Where one turn sends some rows of the set: a few examples, then the rows asked:
k22: [ 18  -3 -14   1   3  11 -11   7  -4 -26  10  20]
k42: [ 21   0 -12   0 -11  14 -14  16  -5   2   9 -10]
k489: [ 18  -9 -14  -4 -36   5 -12  -3 -12 -10  20  -2]
k407: [ 17  -2  -8  -7 -21  12 -21  12 -28  -4   5 -11]
k276: [ 17 -10  -7 -11  -6  22   8   9 -22 -26  16  15]
k56: [ 17 -21 -20 -13 -21  -4 -10 -13 -19 -18  12   1]
k405: [ 16 -16 -17 -16  -3   3  -2  10 -33 -25  13   9]
k508: [ 16 -12 -19  -9 -12  16 -14  13 -21 -23   4  19]
k906: [ 19  -3  -1  -8   8  13  -7  -5 -11  -4   0 -13]
k983: [ 19  -1  -7  -2  15  -6  -5   1  -9 -11  14  -8]
k453: [ 20  -3  11 -15 -10   3  -9   9 -20   2   3 -10]
k550: [ 17  11  -2  10 -12  12 -13  10  -8 -22  19  12]
k999: [ 20 -13 -15  -5 -10  -8   2 -11  -4 -15  25  -1]
k44: [ 17   0  -2  -1 -10  25   3  10 -13 -25  18  15]
k944: [ 16  -7   9 -14  -6   5   2   9 -24 -25  12  22]
k972: [ 22  -1  -3  -3 -18  -9  -7  -8  -7   8   9   6]
k30: [ 20   0  13 -11   1  -1  -5   5 -13   1   5 -10]
k196: [ 21  -7  -7  -4 -16  -9   1  -6 -13 -10  16  25]
k753: [ 22 -10  -7 -11 -18 -10  -5  -7 -16   7   7   5]
k415: [ 18  -3  -2 -10  -6  20 -13   0 -19  -1  -3 -15]
k355: [ 18   9 -11  -5 -17  10   3   8 -22 -37  10  -7]
k153: [ 16   1  12  -6 -13   9  -4  11 -18 -23  12  22]
k260: [ 19   7 -12  -6 -10   7   6   6 -20 -39  12  -6]
k456: [ 22 -13 -19 -11   5   4  -4  10 -11   0   9 -11]
k680: [ 18  -1 -10   6 -20  -1 -14 -14   0 -17  17   3]
k182: [ 20  -7  -7  -6 -28  -3  -4  -1 -17  -8  14  25]
k967: [ 19   6 -11  -9  -9   5  -3   0 -22 -27   0 -21]
k390: [ 19  11  -9  -4  -8   5  -4   0 -17 -27   2 -21]

k405 -> k407
k260 -> k967
k42 -> k22
Now these:
k999 -> k56
k415 -> k44
k153 -> k30
k753 -> k182

Where one turn sends some rows of the set: a few examples, then the rows asked:
k185: [-15  13   0   0   5  10  13   2  28   4   7   7   6  16  15 -10 -11   7
   6  13]
k946: [  3  24  15  -3  -2   3   9   6  15  28   6  34  19  23  -3  -5  12 -10
  -5 -25]
k886: [ -3  12   7   0  11 -10  18 -11  -8   5  -9  12  15   9   7 -11  17   1
  15  -1]
k939: [ 5 14  9  1  0 -8  5 -8  7 -2  0  3 34  6 -3  2 15 12  6  6]
k356: [-14  12  -6   7   5  11   8  -1  22   9  18  18  20  17  12   7   4  -6
 -24 -23]
k685: [ -6  16  -7   4  -9   2  11   2  28  -1   2   7   0  16  14  -8 -12   3
   7   5]
k682: [  6  14   0  -1  -4 -15  11  -5  -4   7 -13  15  13   9   9 -12  10  -1
  15  -3]
k286: [-14  17  -1  -4   8  11   2   6  20  28  10  28  20  20  12  -7   1 -12
 -19  -9]
k239: [ -4  20  -5  -3  -5  -5  10   2   8   6 -10  14   1  19  20 -21  -3  -3
  13   1]
k877: [-13  16   3   6   6  11  18  13  18   5  23  19  24  20   6   2   6 -11
 -16 -26]
k461: [ -4  27   4   9   0   4   4  -4  17   2  14  14  28  20  -3  10  19 -10
 -25 -15]
k632: [ 1  8  2  8 -2  6 14 -7 32 -6  8  4 22 10  8  5  2 20  5 -1]
k244: [  0  22   7   2  10   7  13  -3  15  29   1  35  15  23   6  -7  20 -14
 -11 -16]
k616: [ 6 14 10  4 -7 -9  9 -9  3  7 -7  8 31 10 -1  8 16 14 11  0]
k277: [  8  15   9   6  -3  -9   6 -11   6   2  -8   5  29  13  -4   8  15  14
   8   1]
k2: [ -5  26  12   7   3   7  14  12  18   3  20  17  29  22  -7   5  16 -14
 -16 -16]
k997: [ 13  11   2   3 -11 -14   7  -7   9   1  -5   8  23   2  -4   4   9   7
  10   1]
k105: [ -7  31  13   3  -7   2   4   7  17   5  19  15  21  23 -11   7   6 -13
 -17 -18]
k572: [-14  15   5  -3   8   9  11  19  13  21  17  26  27  20   7  -7   3 -14
 -12 -17]
k738: [ -7  24   6  -3   6   4  14  -1  11   7  -9  16   7  25  22 -26   6   2
  13   4]
k772: [-10  19   1   1   5   3  13  -2   8  12 -13  16   2  29  23 -18   0   4
  13  -1]
k895: [-14  22   2   1   0   4  17   1   7   9  -9  13   1  28  25 -16  -1   3
  13   0]
k686: [-14  16  -2   3  -1   9   6   2  28   5   1   5   7  24  16  -4 -13  10
   4  10]
k920: [ -3  19  15   4   2  -1  18  -1  12  18  14  24  11  14 -16  11  12 -16
  -7 -21]
k245: [-1  9  4 10 -8  2 14 -7 26  1  5  3 20 10  1 17  0 18  7  4]
k32: [-2  7  0 11 -4  3 11 -9 27 -3  4  1 17 14  3 15 -1 18  4  1]
k835: [-14  19   1   5  -6  10  11   3  29   4   4   5   6  23  14   0 -10  10
   6  11]
k889: [ -7  17   7  -2   2 -10  13  -5 -12  13 -13  13  16  15  11  -8  11   1
  15   1]
k535: [-12  18   4   4  -3   7  11   6  17   7  19  20  15  23   7   3   0  -7
 -14 -36]
k392: [  8  12  -3   8 -14  -3   9  -3  31  -5   3   4  14   8   2   6  -2  11
   6   3]
k132: [ -4  14   7   0   7 -11  11  -9  -9  14 -15  13  14  16   5  -7  12   1
  14   3]
k330: [  0  19  12   1   9   8  18  13  14  25  10  33  26  21   1  -7  16 -13
  -6 -21]
k963: [-15  15   6  -7   1   3   4  12  10  26  15  26  18  17   2  -4  -5 -14
 -11 -21]
k525: [ -3  22   8   6  10  -1  14  -8   7  17   8  22  16  14 -10   8  23 -20
 -16  -8]
k100: [ -3  18  14   5  11   3  22   8  12  16  16  25  23  15 -12   5  18 -18
  -9 -14]

k889 -> k616
k185 -> k738
k997 -> k392
Now these:
k132 -> k277
k461 -> k356
k2 -> k877
k105 -> k535

Where one turn sends some rows of the set: a few examples, then the rows asked:
k651: [-12  -1   4  20   5   5  24  -8   5  14 -17   1  -4  -2  -5   3  -2 -13
 -12   4   7  -1  -6   4  -9   2   4 -14 -10   4  -4   1  14  -1  -4]
k695: [ 12   0  -9   5  -2  -5  13 -17  14  21 -13 -16  -3   2   9  14  -6   1
   4   3   5  -7  -3  15  -2   3  -1  24   2  21   4 -24  18  -3  -6]
k945: [ 10 -18   2  -2  -6 -17 -11  13  -2  -8   5  -3   1 -10  -9 -12   8   7
 -16  -2  10   7  12  11   3   0  -6  14   2  21  -3   0  23  -2  -6]
k283: [ 19 -20   6  -1  -5 -10  -5 -22  -9   8 -13  -7  10   4   0   4  14  -3
  -8  -4  -1   1  17   1  -2 -12   8   1   1   3  -8  20   9   8  -6]
k459: [ 14  -1  16   9  -3 -16  -3  -3  26   0 -15 -17 -20  16  -4   4  13 -12
  -2  -3   7   9  -2   1  -3  -9  10  19 -11   3  -9 -25   2   3 -12]
k527: [ 26  -1  -1 -16 -10 -21 -12  -2  -3  -5  20   1  -5  -7  -7   1   4 -12
 -10   7   3   0   0   5   0  -4  15   9 -10  21 -13   1  15 -14 -13]
k99: [  8  -4  -8  -4   8 -14 -14  -3 -19  10   1 -23 -18   8 -13  20   4  -2
  -4  -7   6  10  -9  -8   0 -12   1   8 -11   6  -4 -10  14  -2 -19]
k970: [ 22 -20  -1   6 -18 -12   1  -1 -13  14 -17  -1 -10   0   2  -4   8   1
 -18   1  -4   2  -1  -1  -5  15  30   9   2   0  -7  13  17   1  -4]
k768: [ -5  -6   4  21  -3   6  14  -4  -8  20 -12  14 -13  13  -1  -8   8   1
 -16  -2   7   8 -11  18   0  14  22   2  -1   7  -4 -11  13  -1 -11]
k66: [ 27 -16  14   2  -4  -5   3 -10 -24   5   0  -1   1  -3  -7   1   9 -15
  -7   8   2  11  10   1  -5   6  22   0  -8   2 -17   9  12  -8  -7]
k491: [ 12   4   7   7   1 -18  -4  -9  19 -13  -3 -17 -21   9  -6   3  12  -3
  10  -4   9   1  -5  -7   4  -5   4  19 -14   4 -14 -14 -11  -6   2]
k721: [ 12  -2 -10 -15 -17 -15 -13  -5   6   5 -10  -7   4  -4  -5  -2  13  -1
 -18  12   2   4  -6  -4  -8 -17  -1  11   1  21 -10   8  19   2 -12]
k7: [ 20 -12  -5  -4 -11 -26  -7  10   3   9  -4  -6  -2   6 -17   4   4  -1
 -20  -4  -4  -9  -3   5   0  -1  16  20 -10  13   5  -2  33  -5  -7]
k160: [ 10  -7 -18 -13   7 -26 -11  -9 -17  -1  12 -23 -13  -5   6   8   2   6
  -5  -6   7  12  -4  -3   5  -1  -4  17   0  11  -6  -6   0   8  -4]
k222: [ -9   5  -4   6   0  -2   5  -4   0   4  -4  17  -6   4  17  -7   5  12
  -8 -11   7   1  -8  20   2  17  16  -1   5   7  -8   6  -6   5   8]
k815: [  3   9   2  -2  -6   2  -2  -9  19  -3 -17  -8  -6   8  21   3 -11   8
  -8  -3  15  10  -1  14  -6  -1  -6  14   6  23  -9 -12  -2 -10 -10]
k3: [ 14 -16  -2  -3   4 -15   4  -1  -1  10   3  -6  -1   8 -11   5  -4  -6
 -11  -2   2  -2   6   3  -7   6  12   3  -5  -9 -11  33   0   9  -5]
k496: [ -5   1   6  10  -4 -10   8 -16   3   8  -2   4 -16  -6   7  -5  -7  -1
   7 -26  -3   5  13   7  10   3  18 -15   4   8   0  -3   9  -2   6]
k641: [  4  11   0   6  -2   4   6   7  10  13 -22 -13 -13  18  -5   7 -14   4
   2  -5  13   7 -14   4   2  10   1  15  -2  16   3  -9   5 -19   0]
k215: [  8  -3   7  14  -1  -4   4 -31  -8  16  -3   7 -13   8  -6   4   7  -6
   3  -9   1  22   1  16  14   1  28  -3  -5   6  -2 -15  13  -6  -6]
k431: [  6  -5  -3   6   5 -11  15 -50   5   6  -3  -3   0   7  -3   8   5  -3
 -10  -2   4  14  -3  16   3  -1   9   9  -7   5  -7  -2   1   7   0]
k869: [ 12  18  -1 -12   6  -5   5  -5  17   8   1 -10  -5   3  10  18 -20  -7
  11   1   4   5  -1  17  -8   6  11  10  -5  13 -10 -18   5 -12  -5]
k203: [ 13  -9   7  -8  -4  -8 -10  -1 -21   7   1 -15 -19  10   5   6  14  -8
 -23 -14  15   6 -12   4 -11  -2  -3  17  -1  19  -6 -14  11   3 -20]
k413: [ 13   2   1 -13   4 -14 -21  20 -20   3   0  -9 -11   0  17  12   9  -7
 -11 -12   7   6 -10   8  -4   7  13   6  -5  12  -2 -14  11   2  -1]
k730: [  3   1  -7  11   2 -17   6   2  15  -5  -8 -15 -11   3   4  -6  18   3
   9  10   9 -14  -7  -8   3  -2  -1  23  -6  10 -13 -14  -9   3   2]
k529: [ 11   1   0  10   1   2   4  -6   1   6   3  -8 -14  -3   5   3  -7   2
  16  -2  17   4   3  13  14  11  -5  15   2  27   2 -19   6 -21   0]
k513: [ -1 -12   1  17  -2 -13  34 -26   7   8  -6  -4 -10   4   3 -10 -11  -7
 -27  -3   5   1  -1   9   0   9  11   5  -4  10  -5  -7   7   0  -8]
k467: [ 12  -2  14   4  -4 -15   1  10  17   6  -4  -9 -18   6  11 -10  15 -15
   4   1   8   7   4  11  -1   1  12  16   1  10 -12 -32  -1  11 -10]
k618: [  5   2   5   2 -12  -9  18 -30   5   5  -8   2 -10  -6  17 -10   1 -13
 -12 -11   6   2  -5   8   4   9   8  -4   4  18  -4   7  -5   2  12]
k598: [  7  -8 -17  -7  13 -21  -5  14 -13   4  -6 -20   0  -2  11  12   3   1
 -23   9   8   4 -14   4  -8   6   1  18  -8   7  -3 -11  10  11  -5]
k145: [ 10 -23  -7  12  -3 -11 -11   6  -6  -1  -1   6  -9 -10   8  -2   3   8
 -14   6   5   1  13   6   0   8  17  -2   0  -2 -13  22   6   0 -11]
k761: [  9   3  -1 -19  -7 -16  -8  19   0   6   3  -8   0  -2 -26  -4   0  -5
  -4   0   3  15  -4  -3  -6   2   4   7  -1   9  -8  13  17   0   4]
k923: [  5   6  -2   6   2 -17   5  21  12  11  -7 -10 -12   4   7  -8  15  -8
  15   8   3  -9  -4   0   2   4  14  15  -2   6 -10 -24  -2   9   1]
k98: [  1   5  -1  15   6 -10   7 -14   7   5 -15   2  -5  -3   7   9  -8 -11
  -5   3  -3   4   0   2  12  -3  28 -20 -16   4   1  -4   9 -14   2]
k13: [ -8   8 -12   6  17  -7   6 -18   9   2  -7   5   7   5   1  14   0   5
  -5   4   2   3  -9  14  -1   3  13  -5 -14  -4  -8   9  -2   5   9]

k923 -> k459
k222 -> k215
Now these:
k413 -> k99
k869 -> k641
k98 -> k651
k945 -> k527
k66 -> k3

